128 stands for zero in the data rows.
Some points, each followed by its number:
Array([122,  74,  79, 138, 207, 107, 110, 131, 153, 214, 125,  97]) 0
Array([103,  81, 117, 125, 119, 112, 146, 137, 161,  45, 179, 121]) 1
Array([152, 112, 139,  90, 196, 118, 141, 130,  91, 255, 127, 132]) 2
Array([143, 104, 114, 132, 147, 132,  96, 125, 184, 100, 134, 140]) 3
Array([114,  89,  74, 113, 182,  88, 159, 109, 130, 139,  88, 103]) 4
Array([ 57, 143, 188, 159,  87, 119, 146,  84, 103, 205, 105, 149]) 5
Array([171, 152, 133, 113, 144, 109, 110, 131, 119, 167, 120, 106]) 6
Array([113, 165, 115, 165,  24, 153, 158, 143, 109,  18, 138, 132]) 7
Array([174, 150, 123, 126, 141,  91, 162, 131, 112,  84, 107, 141]) 8
Array([161, 143, 122, 127, 134, 140, 105, 104, 135, 147, 136, 161]) 9
Array([129, 121, 126,  90, 174, 139, 147, 113, 133, 160, 101, 129]) 10
Array([138, 122, 116, 116, 196,  86,  86, 100, 132,  62,  84, 118]) 11
Array([120, 148, 127, 168,  15, 135, 138, 132, 128, 139, 148, 139]) 12
Array([131, 114,  80, 131, 143, 124, 102, 115, 144, 139, 112, 122]) 13
Array([161, 158, 152, 164, 180,  86, 163, 123,  99,  39,  99, 128]) 14
Array([ 97, 152,  93, 127, 130, 159, 111, 101, 161,  48, 133, 130]) 15
Array([143, 150, 117, 114, 152, 137, 100, 126,  90, 194, 124, 143]) 16
Array([132, 141, 104, 134, 115, 127, 147, 121, 113, 155, 111, 128]) 17
Array([154, 131, 115, 118, 105, 118, 155, 162, 148,  95, 153, 139]) 18
Array([107, 125, 152, 136,  77, 140, 167, 120,  98,  85, 126, 124]) 19
Array([163, 168, 126, 130,  94, 106, 132, 132, 136,  69, 145, 160]) 20
Array([123, 156, 133, 135, 131, 102, 157, 111,  73, 129,  98, 149]) 21
Array([130,  87, 112, 135, 180,  97,  99, 115, 132, 148, 114, 149]) 22
Array([126,  97, 118, 149, 138, 111, 122, 137, 163, 159, 149,  88]) 23
Array([110, 163, 124, 158,  10, 167, 140, 126, 107,  94, 155, 133]) 24
Array([145, 147, 153, 123, 116, 148, 123, 107, 112, 183, 118, 144]) 25
Array([119, 126, 131, 120, 124, 119, 137, 129, 124,  64, 164, 128]) 26
Array([ 94, 129, 144, 149, 134,  92, 139,  97, 110,  97,  86, 111]) 27
Array([126, 110, 116, 122, 171, 129,  95, 121, 155, 102, 144, 114]) 28
Array([154, 169,  93, 112, 138, 132, 106, 136, 115, 143, 126, 131]) 29
Array([132, 152, 114, 120, 152, 138, 131,  95, 145,  63, 172, 127]) 30
Array([124, 131, 171, 147,   6, 140, 170, 131, 137, 205, 137, 103]) 31
Array([153, 134,  99,  94, 162, 114, 149, 119,  89, 246, 124, 141]) 32
Array([135, 158, 133, 132, 105, 155, 115, 122, 132,  72, 118, 110]) 33
Array([120, 149, 195, 127,  40, 139, 153, 147, 112, 143, 165, 100]) 34
Array([144, 130, 168, 138,  11, 119, 170, 153, 110, 117, 144, 126]) 35
Array([109, 138, 148, 151, 157, 132, 150, 131, 153, 137, 133, 126]) 36
Array([ 93, 203, 145, 184,  56, 155, 113, 151, 141,  80, 115, 143]) 37
Array([138, 109, 110, 129, 108, 121, 126, 135, 120,  71, 175, 131]) 38
Array([118, 131, 147, 103, 232, 138, 122, 110,  93, 197, 120, 159]) 39
Array([116,  92, 118, 108, 183, 138, 123, 126, 141, 109, 160, 143]) 40
Array([104, 136, 149, 163,   0, 147, 127, 140, 132, 108, 148, 117]) 41
Array([117, 150, 193, 116, 101, 159,  96, 107, 161, 197, 137, 141]) 42
Array([146, 145, 134, 122, 144, 110, 140, 126, 126,  73, 115, 131]) 43
Array([128, 122, 168, 147, 101, 142, 137, 102,  95, 125, 132, 159]) 44
Array([133, 154, 139,  91, 194, 129, 129, 124, 141, 105, 105, 125]) 45
Array([152, 104,  89, 123, 229, 140, 103, 130, 116, 105, 146, 128]) 46
Array([141, 108, 110, 129, 172,  76, 123, 134, 144, 250,  90, 106]) 47
Array([136, 153, 142, 113, 170, 123, 120, 109,  89, 171, 114, 162]) 48
Array([ 89, 129,  97, 137, 158, 139, 125, 133, 158,  36, 144, 152]) 49
Array([137, 117, 138, 115, 135,  98, 153, 152, 124, 121, 102, 156]) 50
Array([123, 122, 149, 144,  97, 124, 145, 119, 142, 137, 152, 104]) 51
Array([134, 100, 138, 168, 220,  71, 111, 138, 175, 152, 122, 148]) 52
Array([127, 168, 161, 155,  50, 124, 157, 124, 133, 115, 124, 129]) 53
Array([131, 128, 130, 150, 200, 134, 148,  96,  76, 255, 107, 176]) 54
Array([132, 101,  97,  89, 103,  92, 116, 154, 160, 185, 130,  99]) 55
Array([107, 125, 126, 145, 111, 139, 128, 124, 123, 185, 122, 101]) 56
Array([135,  82, 108,  90, 116, 120, 136, 133, 148,  78, 167, 107]) 57
Array([125, 108, 144, 137, 201, 124, 140, 138, 152,  27, 141, 118]) 58
Array([109, 131, 124, 125,  95, 169,  86, 111, 168,  29, 155, 132]) 59
Array([129, 142, 105, 140, 182, 134, 113, 130, 125, 243, 115, 129]) 60
Array([152, 151, 116, 120, 159, 125, 114, 122, 151, 156, 110, 127]) 61
Array([163, 123, 123, 128, 152,  86, 142, 117, 155,  34, 114, 125]) 62
Array([ 81, 107, 125, 119, 211, 140,  91, 134, 168,  72, 138, 136]) 63
Array([126, 121, 148, 145,  39, 132, 153, 141, 143,  81, 122, 118]) 64
Array([ 96, 170, 113, 151,   0, 150, 139, 145, 132, 112, 148, 125]) 65
Array([137, 152, 152, 139, 107, 118, 138, 122, 103, 109,  87, 125]) 66
Array([104,  84,  92, 149, 187, 108, 120, 107, 135, 130, 137,  93]) 67
Array([101,  86, 112, 134, 198, 126, 109, 124, 150,   4, 143, 157]) 68
Array([106, 101, 139, 108, 141, 126,  93, 138,  97, 101, 124, 130]) 69
Array([152, 174, 196, 130,  83, 132, 153, 123, 108,  15,  88, 151]) 70
Array([126, 110, 124, 114, 111, 139, 152, 101,  96,  86, 111, 153]) 71
Array([114, 155, 126, 161,  21, 142, 157, 134, 118, 152, 161, 135]) 72
Array([152, 177, 106, 146,  26, 180, 115, 152, 114,  81, 144, 140]) 73
Array([142, 113, 150, 126, 165, 121, 114,  89,  39, 207, 125, 172]) 74
Array([143, 123, 143, 147, 134, 139, 144, 117, 125, 123, 104,  97]) 75
Array([143, 118, 114, 125, 207, 128, 160, 106,  76, 195,  97, 127]) 76
Array([137, 131, 123, 132, 162, 117, 142, 148, 155,   0, 122, 130]) 77
Array([126, 137, 140, 117, 189, 112, 108,  89, 110, 164, 103, 165]) 78
Array([127,  96, 101, 105, 149, 120,  89, 140, 169, 186, 181, 155]) 79
Array([109, 128, 131, 153,   0, 172, 143, 148, 136,  79, 134, 143]) 80
Array([140, 119, 148, 130, 157, 114, 123,  95,  54, 207, 132, 163]) 81
Array([116, 137, 129, 102, 106, 115, 102, 112, 168, 124, 141,  99]) 82
Array([121, 125, 159,  89, 162, 106, 153, 123, 135, 134, 142, 132]) 83
Array([ 99,  81, 101, 137, 196, 128,  89, 123, 155, 198, 131, 102]) 84
Array([111, 130, 168, 129,   0, 123, 162, 121, 134, 255, 127,  91]) 85
Array([103, 123, 164, 177,  97, 125, 132, 105, 109, 183,  87, 118]) 86
Array([124, 131, 127, 114, 178, 123, 112, 129, 110, 127, 116, 125]) 87
Array([131,  78, 103,  87, 128, 118, 133, 128, 154,  77, 171, 101]) 88
Array([133, 125, 103, 126, 188, 127, 120, 142, 168,  84, 112,  72]) 89
Array([154, 151, 122, 106, 178, 112, 131, 106,  82, 165, 105, 153]) 90
Array([106, 113, 136, 125, 160, 100, 163, 129, 126,  10, 129, 131]) 91
Array([162,  98, 115, 113, 183, 134, 181, 128, 127, 107, 123, 109]) 92
Array([102, 130, 156, 142,  55, 139, 176, 121, 100,  64, 128, 127]) 93
Array([138,  78, 115, 113, 200, 134,  93,  99, 103,  46, 141, 140]) 94
Array([166, 143, 132, 101, 141, 132, 104, 143, 112, 155, 100, 136]) 95
Array([158, 133, 108, 118, 165, 113, 117, 121, 146,  68,  93, 111]) 96
Array([119, 142,  82, 135, 215, 129,  93, 106,  95, 213,  98, 126]) 97
Array([132, 137,  95, 135, 203, 133, 105, 130, 127, 243, 110, 127]) 98
Array([107, 105,  89, 123, 155, 115,  98, 119, 170, 126, 108, 118]) 99
Array([155, 129, 132, 138, 156, 126, 131, 113, 144,  85, 131, 158]) 100
Array([136, 125, 158, 111,  95, 143, 154, 115, 152, 160, 139, 106]) 101
Array([ 84, 119, 139, 111, 142, 132, 108, 125,  93, 193, 121, 126]) 102
Array([165,  97, 116, 112, 193, 131,  93, 137,  75, 144, 104, 153]) 103
Array([117, 108, 118, 128,  68, 131, 151, 121, 128, 120, 130, 105]) 104
Array([159, 145, 119, 139, 180, 127, 144, 105, 108,  98, 116, 128]) 105
Array([144,  99,  95,  91, 196,  99, 135, 111, 118, 118,  90, 105]) 106
Array([146, 135, 123, 124, 151, 119, 123, 126, 152,  53, 103, 113]) 107
Array([113, 126, 140, 111, 174, 132,  96, 146, 162,  46, 174, 167]) 108
Array([107, 133, 158, 126,  13, 133, 128, 149, 137, 173, 116, 113]) 109
Array([134,  94, 116,  93, 168, 106, 114, 140, 161, 143,  81, 111]) 110
Array([152, 134, 152, 134, 168, 149, 115, 121, 120, 112, 117, 148]) 111
Array([132, 123, 124, 143, 172, 145,  87, 127,  83, 102, 119, 148]) 112
Array([115, 109,  99, 116,  81, 134, 116, 143, 109,  80, 155, 121]) 113
Array([114, 128, 122, 120, 103, 159,  90, 116, 164,  38, 151, 133]) 114
Array([ 91, 138, 159, 124, 133, 116, 112, 150, 144, 189, 131, 106]) 115
Array([139, 103,  74,  91, 184, 115, 113, 148, 123,  79,  97, 118]) 116
Array([151, 203, 135, 174,  10, 175, 115, 156, 153, 126, 181, 164]) 117
Array([158, 157, 130, 139, 160, 106, 148, 145, 124,  90, 101, 147]) 118
Array([183, 158, 109,  83,  84, 108,  95, 129, 122, 140,  97, 123]) 119
Array([137,  98, 132, 126,  73, 148,  97, 106, 145,  43, 121, 135]) 120
Array([133, 163, 127, 168,  19, 134, 152, 149, 118, 174, 146, 123]) 121
Array([ 70, 117, 141, 171, 121, 123, 112,  94,  93, 123,  86, 107]) 122
Array([139, 120, 128, 130, 151, 156, 125, 136, 121, 100, 141, 143]) 123
Array([121, 149, 201, 136,  98, 155, 125, 108, 177,  75, 121, 177]) 124
Array([110, 120, 132, 158,  67,  99, 178, 134, 114, 215, 119, 105]) 125
Array([125, 111, 113, 130,  25, 125, 137, 134, 147,   0, 143, 166]) 126
Array([137, 127, 145, 103, 154, 112, 150, 127, 112,  94, 101, 114]) 127
Array([134, 149, 163, 160,  74, 120, 144, 159, 139,   0, 122, 155]) 128
Array([113,  93, 107, 121,  94, 141, 123, 140, 128,   1, 120, 122]) 129
Array([ 80, 179, 148, 145, 127, 163, 135, 125, 112,  75, 133, 135]) 130
Array([140, 155, 163, 160,  79, 112, 147, 162, 140,   0, 118, 158]) 131
Array([161, 174, 117, 166,  42, 174, 157, 186, 116, 160, 166, 101]) 132
Array([144, 133, 124, 108, 155, 130, 123, 108, 115, 163,  89, 118]) 133
Array([158, 140, 124, 102, 116, 118, 116, 135, 113, 187, 121, 142]) 134
Array([120, 173, 170, 158,  90, 141, 164, 140, 113, 201, 116, 128]) 135
Array([141, 132, 138, 128,  47, 165, 160, 158, 143, 150, 147,  95]) 136
Array([137, 148, 133, 143,  20, 153, 145, 124, 140, 123, 167, 155]) 137
Array([121, 182, 124, 146, 115, 179, 116, 157, 120, 101, 179, 158]) 138
Array([134,  90,  90,  71, 146,  94, 112, 127, 180, 139, 112,  79]) 139
Array([146, 137, 165, 134, 128, 156, 130, 108, 148, 132, 104, 110]) 140
Array([160, 109, 115, 111, 151, 115, 152, 131, 167,   3, 161, 113]) 141
Array([177, 135, 107, 106, 129,  91, 138, 166, 120, 160, 122, 124]) 142
Array([ 98, 170, 182, 172, 102, 140, 160, 150, 151, 187, 110, 126]) 143
Array([118, 154, 161, 131, 151, 122,  72, 106, 113, 255,  82, 145]) 144
Array([159, 152, 149, 164, 186,  90, 161, 128, 105,  53, 103, 127]) 145
Array([154, 108, 105,  97, 202, 122, 107, 137, 115,  92,  88, 112]) 146
Array([122, 146, 189, 133, 107, 150, 123, 109, 172,  89, 118, 166]) 147
Array([129,  97, 130, 161, 218,  76, 105, 135, 166, 159, 119, 142]) 148
Array([123, 104,  98, 131, 157, 155, 163, 100, 139, 182,  78, 108]) 149
Array([154, 159, 145, 105, 124, 108,  97, 130,  99, 239, 133, 169]) 150
Array([168, 130, 155, 153,  20, 155, 161, 154, 135,  20, 110, 135]) 151
Array([113, 168, 134, 166,   2, 141, 161, 132, 120, 164, 161, 133]) 152
Array([146,  98, 108,  93, 161, 121,  64, 126, 121,  75, 153, 134]) 153
Array([124, 146, 138, 151, 120,  82, 170, 134, 149, 205, 172, 105]) 154
Array([ 79, 103, 124, 113, 225, 138,  86, 130, 175,  73, 138, 141]) 155
New points follow, each followed by the number of its nearest point above, looking only along the 2 directions in which the numbered points spread most.
Array([100, 138, 176, 144,  15, 150, 123, 104, 106,  77, 112, 135]) 73
Array([100, 120, 184, 185, 132, 128, 148, 106, 121,  80,  90, 132]) 71
Array([142, 129, 103, 138, 196, 103, 155, 118,  91, 172, 111, 149]) 78
Array([104, 148, 165, 132, 127, 135, 152, 113, 135, 138, 156, 109]) 119
Array([125, 164, 155, 116, 118,  99, 131,  93, 136, 157,  89, 123]) 17
Array([133, 121, 136, 118, 145, 111, 122, 121, 103, 112, 106, 143]) 111
Array([163, 143,  99,  99, 153, 113,  93, 118,  79, 207,  78, 136]) 74
Array([108, 142, 158, 129, 129, 137, 144, 115, 136, 118, 151, 113]) 82
Array([171, 150, 117, 115, 177, 100, 137, 146, 110, 113, 105, 146]) 99
Array([151, 120, 124,  96, 122, 112, 118, 131, 135, 133, 114, 130]) 36
Array([140, 134, 174, 116,  95,  90, 140, 147, 132, 148,  98, 146]) 101
Array([149, 144, 155, 173,   0, 189,  63, 134, 134,  66, 116, 152]) 80
Array([137, 148, 108, 133, 217, 128,  90, 119, 118, 181, 104, 128]) 84
Array([120, 166, 145, 123, 151, 117, 123, 133, 126, 127, 101, 101]) 36
Array([107, 137, 145, 134,  12, 150, 149, 122, 105, 172, 160, 113]) 121
Array([117, 105, 160,  91, 160, 108, 142, 167, 173,  98, 137, 142]) 3
Array([117, 144,  78, 135, 224, 131,  87, 103,  83, 227,  95, 129]) 97
Array([119,  66,  76, 139, 208, 107, 102, 132, 159, 236, 128,  93]) 97
Array([138, 126, 140, 118, 139, 111, 126, 121, 109, 117, 102, 147]) 50
Array([158, 111, 116,  99, 127,  99, 143, 158, 136, 122, 124, 132]) 50
Array([120,  90, 115, 124, 133, 135, 149, 152, 110, 214, 155, 103]) 102
Array([139, 108, 107, 122,  24, 165,  90, 149, 151, 124, 207, 123]) 53
Array([149, 156, 106, 115, 147, 132, 112, 124, 140, 228, 112, 116]) 81
Array([117, 131, 120, 115, 187, 126,  84, 104,  83, 131, 134, 133]) 110
Array([141, 106, 108,  97, 156, 111,  92, 132, 123,  96, 120, 115]) 28
Array([148, 101, 113, 101, 128,  98, 144, 156, 135, 121, 125, 138]) 50
Array([107, 105, 148, 111, 219, 105, 128, 116, 146, 131, 117, 135]) 106
Array([114, 143,  99, 160, 149, 100,  59, 104, 135, 154, 111, 134]) 61
Array([124, 179, 128, 153,  72, 124, 134, 143, 124,  95, 145, 119]) 19
Array([105, 138, 154, 116, 138, 147, 139,  96,  85, 138, 136, 163]) 21
Array([145, 135, 104, 141, 198, 103, 166, 116,  83, 157, 110, 155]) 78
Array([126,  89, 121,  58, 128, 104, 136, 162, 175, 180, 133, 133]) 6
Array([133, 139, 123, 119, 186, 144, 122, 109, 122, 150, 134, 158]) 10
Array([163, 179, 134, 131, 164, 110, 130, 130, 127,  74, 120, 126]) 100
Array([150, 114, 116, 122, 209,  86, 159, 127, 120,  78, 118, 126]) 116
Array([109, 113, 148, 110, 224, 111, 131, 115, 145, 121, 122, 135]) 106
Array([ 94, 130, 153, 138,  76, 171,  93, 126, 155, 195, 125, 117]) 143
Array([103, 163, 155, 150, 108, 181, 144, 132, 144,  79, 152, 130]) 124
Array([ 98,  84,  94, 153, 207,  63,  94, 127, 124, 128, 117, 117]) 106
Array([103,  94, 112, 109, 177, 100,  95, 145, 143, 177, 111, 119]) 78
Array([150, 128, 151, 120, 157, 129, 140, 120, 105, 173, 133, 148]) 6
Array([114, 118, 131, 113, 196, 124,  94, 144, 168,  47, 179, 167]) 58
Array([119, 146, 191, 129,  60, 134, 150, 145, 118, 142, 164, 112]) 136
Array([135, 139, 152, 110, 157, 136, 148, 109,  97, 209, 123, 154]) 81
Array([161, 103, 104, 143,  72, 175, 156, 140, 141, 194, 187, 110]) 143
Array([130, 132,  90, 124, 146, 109, 108, 123, 131, 200, 140, 153]) 16
Array([118, 126, 167, 101,  84, 185, 101, 145, 129, 117, 149, 178]) 104
Array([107, 143, 139, 102, 118,  98, 155, 123, 137, 122, 129, 103]) 82
Array([155, 103, 113,  97, 124,  97, 148, 162, 138, 115, 124, 137]) 27
Array([160, 129, 150, 149,  62, 122, 175, 139, 124,  98, 140, 125]) 19
Array([149, 111, 112, 116, 141,  84, 163, 148, 137,  80, 112, 127]) 100
Array([112, 101, 126, 125, 159, 142, 114, 114,  98, 199, 154, 137]) 16
Array([126, 159, 121, 142,  64, 193, 149, 130, 118, 127, 152, 132]) 53
Array([106,  82, 102, 139, 172, 130,  90, 126, 145, 196, 137, 105]) 90
Array([111, 100, 129, 127, 157, 146, 119, 113,  96, 205, 159, 139]) 16
Array([133, 122, 180,  90,  80, 150, 111, 133, 177, 123, 170, 127]) 104
Array([152, 120, 153, 140,  49, 121, 189, 143, 115, 116, 144, 100]) 53
Array([135, 103,  87, 108,  90, 109,  97, 106, 162, 102, 105,  89]) 71
Array([135, 141, 141,  97, 164, 137, 101,  90, 126,  66, 155, 103]) 145
Array([ 99,  73,  81, 149, 201, 106, 117, 106, 141, 133, 147,  87]) 106
Array([150, 108, 102, 106, 186, 115, 120, 113, 162, 115, 119, 122]) 45
Array([102,  85,  96, 140, 197, 131,  90, 126, 146, 187, 134, 105]) 84
Array([124, 155, 123, 141,  55, 189, 150, 132, 117, 137, 149, 131]) 136
Array([125, 126, 142, 122, 160, 110,  83, 113,  91, 146, 122, 175]) 61
Array([116, 116, 147, 110, 222, 105, 132, 120, 147, 126, 120, 141]) 106
Array([172, 152, 118, 127, 150, 111, 138, 129, 121, 106, 126, 128]) 69
Array([120, 170, 206, 141, 154, 124, 148, 121, 150,  26, 138, 172]) 1
Array([131,  84, 101, 117, 123, 130, 115, 105, 125,  23,  86, 116]) 49
Array([124, 183, 129, 143,  83, 152, 149, 151, 146, 151, 164, 114]) 136
Array([136, 108,  99,  92,  89, 104, 119, 152, 158, 174, 131,  99]) 17
Array([ 86, 102, 165, 156,  64, 133, 128,  95, 119, 174,  93, 126]) 143
Array([142,  83, 106,  69, 120, 161, 122, 139, 161, 122, 140, 107]) 27
Array([123,  81, 112,  98,  95, 110, 145, 145, 158, 132, 147, 103]) 82
Array([127,  98, 113, 134, 170, 109, 124, 120, 156,  93, 112, 106]) 28
Array([149, 144, 133, 124, 146, 112, 138, 124, 129,  73, 117, 135]) 43
Array([161, 114,  88, 118, 153, 119, 156, 126, 121, 111, 137, 136]) 111
Array([ 81, 178, 147, 167,  83, 158, 125, 126, 133, 118,  95, 143]) 104
Array([113, 115, 130, 113, 181, 137, 106, 116,  63, 164, 116, 133]) 90
Array([132,  95,  95, 106, 219, 135,  75, 128, 152, 118, 109, 137]) 46
Array([100, 153, 168, 180, 178, 103, 139, 122, 131, 192, 106, 123]) 16
Array([122, 187, 124, 147,  77, 159, 151, 157, 140, 165, 175, 116]) 136
Array([159, 155, 112, 118, 114, 144, 117, 113, 106, 159, 126, 137]) 17
Array([146, 172,  97, 144,  71, 184, 141, 147, 122,  40, 157, 128]) 70
Array([122, 105, 135, 125, 153, 110, 139, 131, 144, 124, 144, 122]) 111
Array([119, 153, 162, 192, 171,  83, 189,  94,  92,  12, 113, 170]) 49
Array([139, 158, 112, 153,  64,  99, 130, 111, 142,  85, 163, 104]) 19
Array([109, 109, 151, 108, 227, 106, 132, 119, 150, 125, 120, 138]) 106
Array([ 90,  88,  99, 111, 255, 129,  76, 121, 160, 126, 157, 157]) 46
Array([118,  87, 127,  99,  58, 119, 131, 128, 151,  52, 153, 133]) 120
Array([ 90,  87,  97, 102, 128, 120, 141, 146, 131, 122, 132, 103]) 50
Array([137, 137, 123, 118,  85,  81, 136, 154, 113,  87, 129, 119]) 147
Array([ 99, 110, 136,  88, 169, 137, 145, 112, 109, 145, 125, 118]) 61
Array([ 85, 165, 147, 180,  54, 145, 147, 145, 125, 117,  89, 121]) 53
Array([116,  78, 108,  99, 200, 137, 115, 124, 146,  93, 166, 145]) 116
Array([169, 127, 107, 112, 139,  92, 134, 159, 126, 160, 123, 123]) 95
Array([108, 144, 149, 136,  26, 153, 146, 124, 112, 158, 158, 115]) 132
Array([118, 131, 132, 119,  89, 146, 120, 132, 121, 101, 129, 130]) 138
Array([128,  84,  99, 146, 193, 101, 105, 134, 151, 179, 147, 114]) 78
Array([118,  97, 120, 148, 212, 159, 129,  97,  75, 255, 151, 170]) 2
Array([128, 153, 133, 133, 117, 110, 156, 119,  79, 128, 107, 146]) 119
Array([146, 161, 151, 114,  99, 113, 100, 127,  94, 213, 136, 168]) 154
Array([125, 122, 134,  97, 161, 144, 144, 114, 134, 149, 104, 133]) 61
Array([164, 139, 117, 117, 175, 106, 139, 141, 114, 114, 108, 146]) 99
Array([125, 133, 139, 125, 198, 149, 122, 104, 119, 166, 124, 165]) 78
Array([118, 107, 155,  94, 160, 112, 141, 161, 167,  95, 135, 139]) 3
Array([149, 152, 130, 128, 178,  97, 121, 122, 145, 215,  77, 128]) 74
Array([115, 117, 134, 107, 157, 126, 152, 123, 120,  82, 152, 123]) 100
Array([ 85, 147, 120, 159,  54, 124, 129, 107, 116, 170, 120, 148]) 143
Array([127, 107, 128, 134, 150, 131, 135, 128, 134,  15, 147, 148]) 91
Array([ 89, 130, 132, 123,  84, 164, 105,  84, 162,  48, 125, 153]) 120
Array([141, 152, 141, 128, 141, 118, 131,  94,  88, 200, 117, 168]) 102
Array([122, 105,  89, 119, 124, 103, 121, 132, 126,  75, 122, 110]) 43
Array([107, 147, 147, 146,  38, 163, 135, 123, 145,  84, 138, 128]) 37
Array([136, 152, 181, 173,   0, 164, 106, 139, 149,  59, 111, 126]) 80
Array([150, 136, 159, 152, 159, 186, 110, 107, 112, 103, 138, 132]) 27
Array([120, 106, 122, 107, 210, 132, 114,  95,  61, 178, 122, 166]) 84
Array([153, 139, 126, 127,  78, 129, 139, 149, 141,  68, 143, 125]) 124
Array([124, 137, 139, 125,  96,  83, 147, 165, 183, 124, 136, 151]) 66
Array([140, 101,  90, 129, 137,  91, 148, 119, 116,  68, 131, 109]) 88
Array([122, 125, 163, 162, 210, 134, 151, 128, 130, 156, 123, 159]) 10
Array([115, 173, 131, 155,  61, 129, 140, 145, 127, 106, 147, 116]) 53
Array([149, 167, 137, 132,  93, 180, 135, 126, 145, 116, 154, 133]) 104
Array([111, 178, 156, 146, 100, 179, 125, 143, 132,  74, 133, 122]) 124
Array([154,  82,  94,  97, 104, 145, 132, 174, 171, 110, 168, 101]) 71
Array([ 90,  90, 114, 118, 183, 113, 113, 109, 108, 122, 124, 133]) 67
Array([124, 111,  77, 116, 150, 101, 100, 102, 167, 122, 116,  94]) 99
Array([160, 171,  89, 105, 131, 129,  99, 140, 113, 163, 120, 135]) 142
Array([124, 104, 120, 126,  61, 132, 151, 126, 131, 117, 130, 108]) 104
Array([119, 132, 131, 118,  33, 132, 157, 133, 140,   0, 111, 158]) 126
Array([132, 133, 155, 165, 154, 110, 125, 115, 106, 169, 111, 164]) 6
Array([105, 138, 118, 128, 167, 117,  76, 115, 105, 203,  93, 142]) 74
Array([100,  78,  91, 155, 204,  64, 102, 134, 128, 119, 116, 115]) 106
Array([106, 124, 130, 100, 130, 103, 151, 109, 167, 180, 127, 121]) 55
Array([184, 154, 113, 128, 140, 156, 124, 137, 136, 137,  95, 129]) 36
Array([126, 104, 147, 139,  47, 140, 132, 105, 177, 146, 119,  93]) 136
Array([124,  82, 109, 105, 210, 151, 153, 106,  90, 175, 118, 112]) 84
Array([157,  99, 107, 140,  75, 167, 156, 136, 140, 172, 179, 114]) 101
Array([100, 119, 133, 141, 107, 144, 103, 106, 165, 165, 119,  84]) 17
Array([147,  93,  82, 124, 237, 141,  94, 130, 121, 106, 149, 123]) 46
Array([138, 149, 149, 125, 109, 145, 124, 111, 116, 200, 122, 136]) 154
Array([150, 138,  89, 116, 156,  87, 147, 153, 103,  85, 116, 110]) 3
Array([113, 158, 105, 142,  60, 188, 121, 134, 112,  53, 175, 142]) 93
Array([151, 139, 176, 154,  37, 153, 159, 144, 138, 216, 133, 116]) 31
Array([139,  96, 132, 105, 208, 142, 110, 118,  86, 182, 119, 110]) 84
Array([132, 132, 181, 119,  95,  88, 146, 149, 129, 150,  93, 145]) 101
Array([146, 114, 153, 115, 152, 138, 116, 136, 111,  94, 126, 160]) 118
Array([147, 105, 148, 135, 122, 140, 178,  99, 109, 158,  91, 157]) 17
Array([122, 148,  84, 139, 194, 138,  99, 114,  89, 212, 102, 129]) 76
Array([133, 113, 122, 143, 171, 136, 141, 105, 131, 120, 176, 120]) 111
Array([134, 131, 121,  93, 105,  95, 115, 115, 141, 175, 107, 133]) 55
Array([133, 136, 128, 113, 203, 148, 118, 106, 124, 165, 131, 170]) 78
Array([131, 167, 151, 112, 139,  90, 130,  90, 136, 169,  84, 116]) 6
Array([116, 126, 145, 123, 131, 128, 155,  97, 131, 237, 139, 143]) 150
Array([ 95, 171, 150, 145,  11, 112, 104, 111,  96, 193, 108, 147]) 31
Array([ 75, 144, 122, 167,  40, 122, 131, 105, 113, 159, 122, 152]) 136
Array([127, 132, 116, 131, 202, 111, 183, 126, 121, 173,  74, 107]) 78
Array([107, 121, 171, 173, 136, 125, 144, 110, 125,  83,  91, 130]) 71
Array([135,  75,  99, 152,  44, 132, 160, 134, 160, 171, 156, 101]) 136
Array([124, 113, 130, 118, 198,  88,  91, 111, 106, 182, 107, 172]) 84
Array([134,  84, 106, 128, 116, 123, 141, 119, 122,  53, 151, 137]) 15
Array([116, 106, 119, 114, 188, 134, 109, 114,  62, 154, 120, 136]) 78
Array([136, 161, 129, 139, 118,  83, 167, 144, 115, 137, 110, 165]) 119
Array([121, 124, 142, 142,  71, 124, 148, 121, 140,  42, 142, 136]) 70
Array([123, 128, 134, 131, 114,  83, 143, 162, 179, 128, 135, 153]) 82
Array([126, 109, 104, 116, 168, 121,  91, 119, 117, 159, 120, 121]) 10
Array([132,  95,  78, 156, 193, 115, 107, 138, 156, 159, 171, 112]) 22
Array([126, 153, 158, 147,  85, 168, 121, 141, 151,  84, 118, 105]) 19
Array([133, 129,  96, 134, 194, 131, 110, 128, 128, 216, 115, 128]) 76
Array([154,  99,  86, 151, 137, 151, 113, 145, 157, 139, 184, 104]) 50
Array([152,  95,  80, 122, 245, 148,  93, 127, 115, 104, 151, 125]) 46
Array([161,  99, 118, 107, 183, 123,  99, 135,  75, 166,  96, 151]) 78
Array([115,  79,  99, 168, 205, 101, 123, 132, 163, 159, 136, 112]) 103
Array([143, 138, 131, 126, 144, 110, 137, 127, 132,  87, 120, 125]) 8
Array([101, 146, 174, 146,  24, 155, 127, 106, 110,  76, 112, 134]) 73
Array([142, 104, 104,  89,  81, 104, 149, 164, 151,  56, 144, 115]) 120
Array([125, 136, 143, 127,  19, 153,  98, 126, 174,   0, 158, 124]) 126
Array([115, 108, 126, 132, 142, 138, 120, 112, 103, 189, 160, 133]) 102
Array([145, 131, 126, 129, 147, 117, 137, 124, 107,  75,  93, 149]) 100
Array([ 87, 150, 179, 164,  53, 151, 106, 117, 140,  65, 128, 152]) 93
Array([134, 121, 110, 113, 184, 106, 134, 108, 144, 155, 107, 122]) 22
Array([ 98, 135, 145,  94, 137,  84, 160, 117, 139, 129, 126,  96]) 36
Array([137,  82,  98, 126, 195, 114,  67, 109, 151, 123, 141, 135]) 106
Array([141, 117, 144, 125, 172, 121, 110,  97,  48, 201, 122, 164]) 74
Array([ 94, 129, 141, 143,  31, 130, 125, 135, 111, 172, 104, 116]) 109
Array([137, 124, 140, 119, 138,  96, 155, 148, 122, 105, 102, 153]) 27
Array([127, 105, 110, 137, 143, 139, 125, 136, 150,  99, 174, 119]) 8
Array([126, 114, 107, 115, 114, 109, 131,  95,  55, 118,  71, 159]) 36
Array([136, 122,  80,  90,  88, 121,  94, 142, 115, 123, 117, 119]) 82
Array([143, 169,  68,  68, 172, 124,  95, 133, 139,  82, 116, 103]) 89
Array([ 94, 137, 142, 150, 116,  88, 135, 100, 111,  92,  83, 110]) 71
Array([ 77, 132, 152, 148, 135, 118, 159, 101, 136, 113, 138, 106]) 82
Array([153, 164, 151, 105, 122, 107,  99, 130,  97, 235, 137, 171]) 150
